Questions about the row below.
1) Find the 1st entry from the right.
2) Find the first entry from the left.
3) Find the second entry from the right.
4) Find the entry just right of the smallest entry.
5) Find the second entry from the left.
[136  99 131 124 132 125 130 136 117 108 125 125 107 112 135 135]
1) 135
2) 136
3) 135
4) 131
5) 99
